(in the rows, 128 means zero)
Where one turn sends some rows of the set: a few examples, then the rows asked
puva: [141 131 116 131 130 126 129 174 144 136 155 135 106 123 138 124 127 113
 141 135 146 161 161]
bili: [134 128 149 123 137 115 117 152 139 133 142 157 110 140 110 126 104 122
 173 164 140 132 161]
Ruked: [156 111 134 136 137 108 112 164 142 113 119 111 143 151 126 133 123 110
 153 141 159 130 139]
Zolid: [122 103 150 145 141 119 133 144 147  98 124 159 123 151 116 153 117 133
 173 145 141 157 166]
Nen: [141 104 152 127 139 106 118 150 166  97 138 147 104 132 119 128 133 126
 149 132 130 165 179]
bogek: [162 118 133 135 108 131 134 161 153 121 126 152 114 126 121 110 132 124
 150 166 157 140 153]
Gomef: [149 116 151 133 141 110 125 134 138 138 138 144 123 138 131 136 125 133
 128 165 158 161 134]
gif: [144 127 135 133 139 131 115 144 148 102 129 112 108 149 114 141 113 106
 169 142 152 178 129]
seva: [153 122 149 140 127 111 131 126 149 112 118 163 134 135 121 149 118 114
 177 142 161 164 146]
Fopek: [155 111 136 132 141 139 116 156 160 129 140 128 137 159 110 155 128 102
 168 130 159 142 144]
fevul: [147 104 137 139 158 110 144 154 127 112 138 136 117 150 137 148 139 129
 160 131 154 140 143]
Vobim: [124 132 149 135 148 130  93 169 145 105 133 127 100 127 124 127 122 121
 142 151 146 151 152]
Kav: [132 110 142 110 146 129 113 151 156 121 123 154 110 125 103 128 107 113
 170 162 158 141 168]
Nus: [127 112 136 126 144  97 119 159 164 120 156 134 106 135 139 129 129 134
 150 149 129 157 182]
Govi: [137 105 145 138 136 111 145 148 145 134 153 156 116 142 124 142 125 142
 138 140 126 145 146]
vakiv: [138 122 134 138 125  99 122 157 180 101 143 142 113 126 139 132 132 125
 173 137 126 148 174]
guv: [128 132 132 132 140 122 123 139 153 146 135 133 123 141 134 151 116 123
 158 176 167 170 146]
pevu: [143 115 130 138 125 116 122 149 175 102 116 134 117 107 116 128 118 114
 149 151 133 166 129]
mun: [143 102 141 131 146 120 122 139 125  94 139 128 121 168 128 143 114 126
 161 143 161 167 146]
tomad: [151 111 119 120 140 114 143 150 156 126 147 124 122 132 144 144 127 124
 157 124 150 133 127]
Mul: [152 118 156 126 138 113 117 127 166 122 119 148 127 118 122 143 120 122
 147 147 156 147 123]
Zugu: [133 114 130 134 124 120 123 157 174 102 141 134 107 141 131 131 134 125
 159 150 142 180 188]
Kab: [141 124 144 136 119 115 110 154 182 106 149 130 104 134 130 123 134 133
 142 150 126 162 161]
didog: [148 115 114 132 142 131 118 148 173 109 144 117 119 126 135 144 126 107
 171 149 154 156 119]
vibo: [112 113 133 130 133 125 116 146 158 111 123 122 114 143 119 138 101 131
 148 168 147 178 154]
larun: [141 104 104 140 124 110 149 155 166 128 147 147 129 119 142 137 124 121
 161 154 139 158 149]
temus: [145 113 134 134 138 133 114 163 157 126 126 111 139 159 125 150 129 117
 155 142 165 130 144]
duket: [120 130 133 128 124 131 119 160 143 108 145 143 118 152 137 141 108 126
 168 127 157 149 182]
Nelip: [150 110 148 144 137 132 111 159 148 102 161 168 117 130 131 132 138 124
 150 131 143 136 153]
Mim: [161 110 124 138 143 103 116 163 130 122 135 121 144 151 122 132 120  96
 163 145 155 151 147]
gopu: [145 110 127 111 124 139 128 158 160 126 117 141 110 121 112 117 119 118
 148 163 169 151 167]
buzef: [164 107 132 133 146 122 112 155 142 134 152 129 137 158 108 140 121  95
 158 139 150 156 141]
fibun: [141 120 122 134 135 107 146 144 151 132 116 145 135 126 142 150 125 117
 171 154 174 160 158]
lis: [152 127 135 137 110 117 131 153 142 125 146 162 121 141 127 116 114 128
 172 167 147 131 159]
Naba: [143 111 120 125 126 121 106 158 161  87 136 144 126 112 136 121 111 102
 161 132 158 154 160]

Nus turns into Zugu
Gomef turns into guv
didog turns into fevul
Now these:
Ruked turns into buzef
larun turns into Zolid
puva turns into duket
gopu turns into lis

